which system made each run
J_83, path 1 (11 x 22)
[[-15  16  -3 -25   0 -15  23 -13 -17  -5 -31  22  16  14  19  -2 -18   2
  -34   6   7  -2]
 [  3  13  16 -10 -26   7   9  18  47  18  -6  -1  -5   7 -11 -17  -5  -8
   -3  32  21  12]
 [-15  10  20  -3  -4  11  -1  20  -3  -2 -27   9 -12  14 -18  14  15 -22
   -1 -10 -37 -31]
 [  0  37  -2   2  10 -30   9 -15  12  -9  22  -3  29  -2  -9 -15  17  -9
  -16  -8  -4 -15]
 [-28  24 -19  -7   8  31 -17  25  19   9  15  23   2 -15  19  -8  13 -16
    4  -4 -12  27]
 [-11  -2   1   2  -5   0  -2 -28   1   0   8  -1 -56   8  11 -10  24   0
  -26 -17  -2  -8]
 [ -4  -2 -15   1  -9  19 -14   1 -17  -8  37 -24   6   7 -32 -29  11  -5
   25  -2  19 -11]
 [-14 -24  -1  28  23  18 -12 -12  -9 -34  11  27   4  -6   7  21   3   0
   -3  11  -6  -1]
 [ 38 -12  -2   8   1  -4   1 -16  16   4  20 -19 -17 -32   2  12   1  21
   15 -21   4  13]
 [ -8 -22 -25  -3  -5   4 -22   0 -45  14 -11 -22   9   0  12  10 -20  -1
    5 -20  -6  11]
 [  5 -24   4  12   5 -10  32 -17  -7  -7  -3   4   1  13  10 -18 -32  31
  -12  21  28   4]]
J_83, path 2 (11 x 22)
[[-15   6   5  16  10   6 -18  -1 -22 -23  -1  30  -9  -1 -12  22  22 -10
  -16 -12 -30 -24]
 [ 10  24 -11  16  14  -9   2 -28  12   9  35 -13  11 -31  -2 -14  19   4
    4 -12  15   9]
 [-21  -6 -25   2   0  38 -29  14 -20   7   6  18 -16 -10  17   6  -6  -6
   -4 -21  -3  21]
 [  0 -19   5  19 -11  -6  13 -48 -10  -6   3 -15 -33   4  -7 -17   1  22
  -21   3  20  -4]
 [  9 -19  -9   4  -8  38  -8  14  -6  -8  11 -10  22  -2 -30   4 -20  -7
   33  -1  19  -8]
 [  0 -28  10  29   8 -13   3 -21  -2 -23 -18  11   9 -10   4  34 -18  12
  -22   1 -25   2]
 [ 28   3  -8  -9  -1  -2  21   0  19  21   0 -33  14 -23   2  -3 -23  13
   23 -24   4  12]
 [-24 -16 -13 -18 -14  -2  -7   9 -21   0 -31   3   8  20  20   7 -31  -9
  -26  -3 -13  10]
 [  3  -5  20  -2  -7 -10  42  -9  32  -1  -8 -15  -4  18  -5 -28 -14  15
   -2  25  14  -3]
 [  2   0   7 -32 -11  17  -5  34  14 -17 -15   4  14   9 -15  23  -2 -27
   18   0 -19 -15]
 [ -7   8  14  16  13 -47   6  -8  16  -3  -1  -9  12   8  12   0  14  -4
  -22   6 -33  -6]]
J_170, path 3 (11 x 22)
[[ -6  24  -9   8  -7  39  -8  12  -6   8  13  17   4  -1 -34  -9  -5 -17
   -4 -20  23 -21]
 [-30   6   3  32  -9  -8 -14 -31  -8 -12  -8   5  11 -13 -19   4  11  -8
  -33   7 -22   3]
 [  1  10  -8  23  15  37  16 -13  29   7  19  -8   6 -27 -11  -6  -8  -5
   12 -31   7  -2]
 [-20  -3 -27  -6 -22   7 -17 -20 -22 -15  -4  -4   1 -13  -6   3 -12  -5
  -29 -34 -23  12]
 [-17 -21  -4  24   0   9  20 -33  17   4  11 -38  -1   5   0 -31 -16   3
   -3   0  11   5]
 [ -6 -26 -10 -12 -16  39   5   6   2 -41   1   8   0   5 -19   6 -26  -4
    2 -15  -8  -6]
 [ -1 -29   3  -1 -13 -25   4 -35  18 -21  -6 -43  11   0  -1  11  -2 -10
   -3   7 -17   3]
 [  8 -20 -12 -11  16  17  20  30  18  -9  13 -16  18   3  12  -6 -31   5
   31 -17 -13   3]
 [ -4 -14  -6 -45 -13 -25  12 -18  -9 -27 -21  -7  -9  13  26   5  -3   7
  -14   3 -16   9]
 [  9 -18   7 -16  -4  -2  10  24  33  11  13 -28  -7  28  13 -18  -6  -6
   24  22  18   2]
 [  4 -13  11 -28   3  -7   2  31 -17 -30 -13  19  -9  24   1  14   7   5
   10   9 -28 -19]]
J_417, path 4 (11 x 22)
[[ -8  -2   4   0   5 -31   5 -24   6   6   7  -8   6  16  26 -16   8   0
  -16  41  30  10]
 [ 12  -6  10  -3   0  36  -4  50  10   4   5  24 -24   2  -9   1  -1   6
   28   2  -1  -2]
 [  9   2  13 -10  -1 -36  -8 -30 -21 -10 -17 -10   0   5  -4  31  28 -12
   -9   4  -9 -23]
 [ 12  16  -7  21  19  -4  -2  28   4  29  25   3  27 -11   3 -18 -10  14
   19   6  19  14]
 [-15   5  -2 -17  -1  17  -6  -8 -25  -7 -30  38 -30  -9  16  25  12   5
  -17  -3  -9   6]
 [ 21   4   8   6 -20 -16  -2 -16  13  28  12 -30 -15   7 -14 -16   6  -3
   -5   7  38  -8]
 [-19   1  -1  17   3  26  -9  34 -32  -2 -11  23  18   4 -26   1 -11   0
   10   1 -17 -11]
 [ 10  11  14   7   4 -15  16 -48  21 -15  -7  12   3 -18   4  20  10   4
  -25   9  14  -1]
 [  5  10 -14   5 -19  21 -23  33  13  34   8 -13   1 -21 -12  -4 -12  -6
   11 -22  -6  22]
 [-31   0   0   9   7  -7  15 -34 -33  -6 -26   2  -9  13   6  -4   1   1
  -30 -14 -16 -20]
 [ 11   7  -8  -7 -17  16  14  -3  29 -10  26  -3  14  -5 -20 -25 -18   5
    3  10  39  11]]
J_271, path 5 (11 x 22)
[[ -8  11  -1 -11  12 -17 -13  18  18  25  20 -13  -9  19  30 -15  27 -21
   10  20  13   5]
 [  0  10   7 -10  15   1  -3  26 -21  -9  13  36 -33  19   7 -10  28  12
    4   7  -2 -17]
 [ 11  12   8 -11   0 -13 -14 -21  -4  -4  14   4  -5  -2  -2   7  42  -6
    9  34  30  -4]
 [  9  -5   5  31  19   5 -37  31 -11  16  20  22 -10  -7   5  20  17  -1
   13   8   0   2]
 [ 18  14   1   4   8 -13  -6 -25 -41   9  -7  15 -18 -25   2  14  24  27
    1  -5   8   1]
 [ 10   2 -11  16  -8  12 -29   0 -15  31  11   4   6 -14  -1   7 -10  -3
   -1   9  47  18]
 [ -4  -9  14  34 -11  15  -4   2 -27  13 -30  24 -21 -10 -17  13 -12  23
  -16   6  -3   2]
 [ 26  12   8   8 -16   7  11 -26  -1  13 -16 -10  17 -25 -33  19 -14   3
    3  -7  27 -11]
 [-13   3  -7  23 -10   6 -15  16  -4  14 -20   9  35 -15 -12  17 -34  -9
  -20  -9 -17  13]
 [ -7  20   3   9  -1   7  36 -27  13  14 -29  -4  -1 -20  -1  -8 -17  13
  -18 -23 -12   3]
 [ -9  14 -17 -19 -31  21  -1   5  22   3  -2 -11  13   4 -18  -9 -27 -27
  -19 -24   8  -1]]
J_417, path 6 (11 x 22)
[[ 13 -20  14   2 -17 -27  10   8  17 -27  -9 -13  23  -3 -17   7 -18  16
    1  20 -32  11]
 [  3   2  -5 -15  29   8  24   3  21  12 -15 -15  23 -10  29  20 -14 -14
   22 -20 -12   0]
 [  5   5 -12 -34 -12 -34   5  15  -1  -4   1   3 -10  13  27 -12 -16  13
  -29 -13 -14  14]
 [-22   4   3 -29  -2  11  21   8   6  13 -13 -19  -4  24  11 -31  11  -5
   23  30   9   3]
 [  8  -3  14 -15   5  -4  -2  31  15 -26  13  25  -5  33  -3   9   4 -19
   -7   8   3 -32]
 [  6  17  14  -8   5 -26  -1   8  10  -6   4  -6  11 -13  -9   3  40   5
   26  26 -28   7]
 [  0  20 -13  -1  40   4 -13  13  -5  21  19  13   1  -6  36  13  18 -16
   10 -23   6  -6]
 [  0   9  -7 -10 -12 -21 -15  -2 -30   2  13  15 -36  -2   9 -20  24  29
  -17  10   3  20]
 [ -8  -7   3   8   4  31 -12  -6 -15  20   5  -8 -17  12  -6  -5  19 -14
   26  21  40 -11]
 [ 21 -15  13  27  -4  -9 -22  12 -16 -19  12  29  -8   5 -28  22  -1  10
  -13   8   1 -21]
 [ 14   9   7  19   8   1   0 -24  -9  15 -13 -12  18 -42 -12  21  13  11
   26   8   2  12]]
J_882, path 7 (11 x 22)
[[ 26  -1   9  -4 -18   3   2 -13 -21  -4 -30  -5  18 -22 -34  33 -11   8
   13  -1   5  -9]
 [  0  -5   2  31  10 -20   2  -2  -3  22 -17  -6  41  -3   7  15 -34  -1
  -15   5   4   6]
 [  5  15   3  -3  -7  14  34   1  13  15 -28  10  -1 -24   1  -7 -27  27
   -5 -12  -7  20]
 [-15  13   0 -21 -28   5  10 -15  12  20 -33 -16   9  11  -5   0 -16 -29
  -24  -3  15  -5]
 [-20  14  13  18  -4   1  21  28  23   8  -2   0  12  20 -21 -34 -14  -3
  -11   6 -17 -12]
 [-20  28   4 -22   8  21  25  -9  33 -22 -12  13   9  -9  -3   4  16 -23
    1  -8 -24 -12]
 [-17  13 -12  -2  -7 -12 -22   6  36   4  26 -14   3   4  11 -10  11 -31
  -22 -15 -18  11]
 [-28   7 -15  -4  12  21   7   4  -9  -2  20 -11 -21   3   5 -37  21   5
   16 -22 -26  -2]
 [ -9  -4 -15 -21   2   8  -4 -27   4 -36  31   5 -12  18   6  -9  17 -17
  -10  -2  25 -15]
 [ -3 -32   1  20 -10   6 -32  16   4 -21  31  -7 -19   6 -14  -6  14   2
   12  17 -13   9]
 [ 19 -26  -2  -1  26   0   1 -14 -22 -24  10 -10 -10  -3   8  28  11   7
   25 -23 -14 -23]]
J_271, path 8 (11 x 22)
[[ 16 -12  -5  -6  -3 -15  -7   4  -9 -26  44 -11 -13  12 -10 -24  21  19
   18  13   9  -3]
 [ -7 -30  -5   0  22  13 -19  -4 -20 -17  12   1  -4   2  18  18  19  -4
   30  23   4   3]
 [ 38 -29   7  12   9 -28  -8   0  -9  -5  19   1 -22  -3  17  16   1  32
    5   4   8   7]
 [ 17 -13  -8 -17  -3   0 -14  11 -40  19 -10  -9  -1 -10   6  11   2  18
   36  14  15  17]
 [ 16 -20  10  13   9 -14   2   2 -22  14 -18  16  -1  14  18  19 -27  15
  -13  20  32  -3]
 [ 29   7  19  -9 -20   2   9  23   3  16 -27  15  -2 -15 -17  11 -11  25
   15  25  10  15]
 [  8  11  14  -4   1  -6  -1   6  -7  28 -42   8  19   2   1  40 -11 -21
   -7   2   6 -15]
 [  8  38  10   8  -3 -21  15  21   8  25 -14  21  20 -10  -7 -10 -15  15
  -19   3  -4   7]
 [-22  42   0 -21  -6  28   9  -1  13  21 -31  20   2 -12   2   4   9 -24
  -10  -6   3   3]
 [-11  27   9  15 -15 -10  -5   2  23  14   2   9  -7  12 -16 -12   4 -21
  -43 -10  -1 -16]
 [-28  37  -2   5   1  26   6   1   5  -3   5   5   8 -12 -32 -23  27 -12
    7  -8 -18 -10]]
J_170, path 9 (11 x 22)
[[-39  27 -18   2  -5  34  -1 -13   8  16   6  -5  -5 -15  -2 -31  15 -14
   -3 -12  -2  17]
 [-24  -7  -9  19  -6  22  -7 -20   2 -13  19   2 -27  13 -10 -15   1 -15
  -32 -28  -1 -18]
 [-13  -9  -6  15 -11  17  -4 -24   1 -28  27 -22   8 -10 -36 -19  11  -1
   12   1  -3  -2]
 [-15 -28 -16  16  17  25 -10 -20   8 -28  15  -8  12 -12  11  20 -10 -17
    3 -22 -14   3]
 [ 15 -27 -18  -4 -11  -7   6 -21   6 -18  18 -28 -11 -18   4  -5 -16  25
    0 -23 -12  22]
 [ -9 -37 -18 -16  -4  17   4  -9 -17  -2  -6 -33   1  12  14  -7 -23   0
   20  -4  10  10]
 [ 13 -46   7  -4 -12 -14  14   0   5 -32   0  -5  -7  27   5   1 -34  16
  -12  15   5  -3]
 [ 18 -23  13 -25 -10   1  15   9  15 -15 -19 -19  11   1  -6  19  -6   2
   38  27  -3   1]
 [ 19 -14   4 -21  12 -30   4  25   6  -2 -12  -6  18  16  28  30 -19  -6
    3  -5 -20  -7]
 [ 13  15   6 -36   0 -30  26  21   4  11 -12  -4   2   4  20 -17   1  26
   14  20  -7  15]
 [ -7  12   7 -36   3   1   1  26   3  16 -18  17 -15  30  28   2  10 -18
    1  18  15  -8]]
J_825, path 10 (11 x 22)
[[  9  13  12  -7  -8  -8  -7  37 -11   8  -1   5 -29   0 -17  -7  24  14
   13  -9 -36  -7]
 [ -5  26 -11  -9  27 -13   0 -30 -28   9   8  -2  21   1  16   2  24 -16
    1  -2  28 -18]
 [ -2  -2  -3  16  -2  10 -18  35  13  -1  31  35  -8   0   5 -17  -6  17
   -8  26  12  26]
 [  1   1  14  -1  -8  18  -7 -24 -16   7 -21   1 -44 -14 -11  20  37  -1
   10  -4  -2 -10]
 [ 23   0 -10  24   3 -21 -19   3 -20  13  28 -12  26   6 -17   0 -15  -2
   -5 -13  28 -16]
 [-19  -4  -1  18  10  20   9  -3 -17 -14 -11  29   7 -23  -2  -4  -3  30
    7  20 -15  24]
 [ 25  -7   3   2 -10  14  -1 -27  22  16  -8  -2 -27 -13   8  31 -11  -8
  -17 -21  31  -1]
 [ -4  -8  -6  10 -28  -9 -12  19 -33  14  -9 -21  13   3 -33 -18 -23  14
   -3  -7 -18   5]
 [-16   1   7  10  24  15  42 -35   2 -16 -21   9  20   0   6   4 -13  -1
   -5   6  11 -18]
 [ 17  -1  -4 -16 -34   5  -6  18  44 -11   5   7   4 -12 -10   9 -26  -3
  -17  -5  -1  24]
 [-31   2   6   8  -3  -3   5  -9  -9  21 -34 -30  -4   2  -3  -3  10 -12
   -1 -13 -44  -7]]
J_882, path 11 (11 x 22)
[[-10 -21   5 -15 -34  17  11 -16 -14  -6 -36 -18 -28   1 -16  -1  -9  10
    0  -1 -13   4]
 [ 13 -17  10   7   2 -14  17   1  14  -8   3 -24  28  31 -14  -1 -24 -17
   -1   5  16 -35]
 [ -7  -1   4  -6  -1  -2  14  25  14 -28 -11  17  26 -13  -3   1 -14  18
    6  17 -43  21]
 [  0  -2  -1 -22   8 -10  12 -18  32  14 -16 -24  -9  -3  39  19   2 -21
   -3 -13  -7   8]
 [  0   9 -15 -23 -19 -13  -2  39  -6  14  13 -11  -5  21  -1 -37 -15   7
   -2 -11  -4   6]
 [-30   6  10 -19  12  10  24 -13  -7 -14 -16   8  -8  24  10 -18  24  -4
    9  33   3 -13]
 [ 22   0  14  -6  -4  -3 -15  28  43 -14  26  20 -12  10  -2  13   9 -16
   -4  13  11  -8]
 [ -8   8   0  -4   5 -14 -24  15 -23   6  -6  -9  -6 -13   0  11  37  -1
   21  -4 -47   3]
 [ 12  13 -17  -4  38 -13   3 -12 -11  10  31   1   6   2  34  -5  10   0
    4 -14  31  -9]
 [ -6  -2 -10  -8 -23  16 -24  11 -19  -2   9  28 -26  -9   0 -10   6  22
   -6  22  15  35]
 [  9 -20  21  21   4   8  -5 -20 -13  15 -13 -11 -32  13  -7  22  17 -10
    8   4  20 -30]]
J_825, path 12 (11 x 22)
[[  9 -29 -12  23  11   0 -32 -18  -6   0  31 -27   5  -9   8  17   5 -11
   15   0  16   7]
 [ 13 -39  -5  22  14   9  -1  14 -25  -7  10   0 -18  -6   7   4 -16  35
   22  -8 -12   7]
 [ 22 -28  -8 -16  -3  -4   6 -34 -23  -4 -15 -17  -4  -9  15  23 -14  14
   11   2  28   8]
 [ 11 -39   6  13 -14  -6  -5  25  -6  14 -16 -13  13  14   1   9 -43  12
    4  23  10  14]
 [ 14 -11  23 -12  -1  -6  34  -4  -8  -7 -49   4   1   1  -2  25 -16  20
    8  13 -13 -12]
 [ 19  13   4 -23 -11 -25   8  10  17  18 -23  -6  35  -2   8  20 -26 -10
   -8   7  11   8]
 [-23  18  12  -5  -4 -11  16  31   5  20 -36  15   5   8  11  -9  -8   5
  -16  15 -32  12]
 [  1  41   9 -34  -3  -7  28  -7  21  10 -17  12  -7  11   5  -6  12 -14
  -18  -2  15 -19]
 [-24  34  -2 -11 -19  -8 -20  29  12   8   8  11  15  12 -15 -20  15 -24
  -17  18  -7   5]
 [-22  31  14  13  23   9   8  -4  15  -2   7  19 -16   2  -3 -10  40 -13
   -5   1 -16 -22]
 [  9  33 -17 -10   0   4 -23   2   8  -5  43  10  -4 -15  -8  -8  28 -12
   -4 -22  11  -1]]

runs to name
path 13 (2 x 22)
[[-13  10   0  12  23  13   8 -40  12 -11   2   9 -17 -10  11  18  21 -18
  -19 -29  -8 -22]
 [  2  10 -23   2 -20   4 -21   4   6   0  41 -19   5 -17 -20 -26   2   1
    3 -20   1  18]]
	J_170
path 14 (2 x 22)
[[ 22 -22  11   5  20  11   8  -2   7  -1   8  18 -39  -3  24  12   9  23
   17  13  18   5]
 [ 33 -17   0 -16 -20 -15 -27  12 -32  10  -4 -18 -13   2 -10  25   6   3
   19  -2   8  -4]]
	J_417
path 15 (2 x 22)
[[ 17  -3   0  -9  -1 -13  10  28 -28   8 -24  16  29  -1   1  10 -35  27
    5  13   4   9]
 [  8   6  19 -17  -6  -7  21  -5  15  21 -46  13  -4   1  20  22 -11   1
  -11  24  16   8]]
	J_417
path 16 (2 x 22)
[[-27  13   0  16 -21 -13 -30   3   0  -1   6   7 -14 -11 -10 -12  25   0
  -26  10 -32  24]
 [ -2  18   1  15  27  28  16 -13   3  18  18  -8 -19  -1  -5 -13  20 -10
   17 -28  17 -31]]
	J_825
path 17 (2 x 22)
[[ 20 -13  11  19  34  16  -2  12   4  10  -3  20  -9 -10  21  42  -3  -1
   16 -10   5 -11]
 [ 33  14  -6 -14 -21 -36 -11   0 -27  11  -2  -1   3 -20  -7   7  -2  29
   -9  -9   2  14]]
	J_170
path 18 (2 x 22)
[[ -3  31   4  10   5 -22 -22  11  -3  13  11  -2  12   7 -14   5  25 -27
  -13 -15 -14 -26]
 [-19  38 -10  13  21   4   6  -4 -12   3  17  24  11 -22  -1 -27  24  15
    0   4  -4  10]]
	J_417
path 19 (2 x 22)
[[  9  -8  -7  -7 -32   1 -11  18 -16  30 -18 -35  12   1 -20  -2 -28  -4
   10  -8   5   7]
 [-17  -6   7  14  12   3  34  -3 -15  -4 -30  13  26  16  -1  -4 -35   9
  -15   7  -2 -15]]
	J_271
path 20 (2 x 22)
[[ 13   2  27  17  19   4  23   2  23  23 -15 -19  12   4  -9  13   2 -12
   27  12   8 -26]
 [ 17  24  -8 -16   0 -19  -5  28 -14  -8  -4  31  24 -13  -3  20 -13   7
  -15 -23 -20  -3]]
	J_417
path 21 (2 x 22)
[[-11  31  -1  -6  18  -6  14  -2  -9  11 -19  23 -13 -23  22   5  17  15
  -10 -20 -33   9]
 [ -3  26 -18 -26 -13   1  -4 -17   0  23  13 -10 -15   5  10 -23  12 -13
  -14  -9  39   6]]
	J_417
path 22 (2 x 22)
[[-18  19  19 -15   5  -6  20 -16  10  25 -34 -10  -4  15  13  -1  24 -22
    1  23   8 -10]
 [  8  29   6  -4   0   0  -5  51  24   8  20  29   5  12  -9 -12  -1  -9
   -8  -1   3  -9]]
	J_882
path 23 (2 x 22)
[[ 12  15   1   1 -24  11 -23  20   1  -2 -12  25   9 -34 -27  27   0   4
   -2  -2 -18  17]
 [-14  15   2  28  15  -5   7 -34  -5  39 -23 -17   1 -11  11   7   2 -10
  -19 -20  -2  -6]]
	J_83
path 24 (2 x 22)
[[  5   0  -3  -1   1 -27  -2  40  -8  24   8 -29   8  11   1 -24  -5  13
   21  -4 -27   6]
 [-13  10  -9 -32  24  10  28 -10 -21 -14 -13  23   6  16  28  -4   0   1
    3   5  19 -11]]
	J_271
